In the data rows, 128 means zero.
Here are some points:
[166 131 145 109 125 124 135 109 116 109 135 138]
[70 72 71 86 86 76 76 68 85 87 73 71]
[ 91  51  91 138 124 134  85 132  98 127 116 137]
[ 98 105  88  99  86 116  93 109  91  95 124 124]
[161 145 128 110 125 102 104 121 119 125 108 142]
[105 125 134 125 132 103 124 150 140 124  85 127]
[ 94 125 110 111 110  66 113 122  95 106  85  76]
[112 112 111 115 109 125 133 134 118 115 112 121]
[123 139 151 125 144 155 117 113 127 139 152 129]
[ 96 121 125 111 104  71 114  94 109  91  78 104]
[171 131 148 122 134 101 142 122 128 110 129 134]
[ 86 122 104 144 101 172 103 121 111 141 140 137]
[118 160 140 151 154 166 146 159 149 153 161 148]
[141 179 185 160 158 181 164 177 159 169 161 212]
[133 130 128  99 115  89 120 122 108 133 104 131]
[140 141 139 133 148 156 123 126 120 126 147 137]
10 more points follow, each with its number after it:
[ 83 115 112 101  77  67 110 113  92  94  47  80] 0
[167 147 125 109 127 106 100 121 116 129 114 143] 1
[131 131 107 120  96 110 120 110 113 111 114 143] 2
[129 109 128 168 162 183 108 160 141 178 153 158] 3
[184 165 139 127 169 131 188 116  91 104 149  33] 4
[136 143 147 112 122 123 121 122 149 105 116 143] 5
[143 173 182 142 149 117 155 155 128 152 119 176] 6
[119 128 130 161 150 148 115 129 114 132 129 130] 7
[149 126 138 150 113 139 160 126 149 132 152 127] 8
[138 107 113 121  91 122 137 113 131 115 134 119] 9
Which two of these numbered points are nearest to each point below, looking only along the 2 directions in which the first points spread most? Their numbers follow each, nearest first.
[115 125 127 159 146 149 115 130 114 130 132 131] > 7 8
[115 110 148 153 153 143  58 114 166 139 132 152] > 7 8
[113  93 111 134 142 162 116 133 135 155 156 141] > 7 3
[121 163 139 156 158 174 145 158 151 157 169 149] > 3 8
[139 137 129 118 126 128 153 134 120 133 120 121] > 5 1
[173 127 120 117 134  84 132 108 106 133 112 117] > 1 4
[159 138 128 114 131  91 119 110 115 117  99 130] > 1 5
[106 126 128 116 119 126 152 103  65 106 102 103] > 2 9
[114 111 111 111 110 123 132 133 116 113 109 117] > 9 2
[162 125 142 103 118 117 131 104 115 102 129 136] > 1 5
[134 136 129 119 124 130 146 134 122 132 123 121] > 5 1
[174 176 174 159 167 152 189 158 136 156 168 166] > 6 8
[101  94  91  82  86  60  78  94  83  69  71  88] > 0 2
[184 162 134 166 185 197 155 177 168 173 211 147] > 3 6
[133 140 143 106 116 116 115 119 150  98 111 138] > 1 5
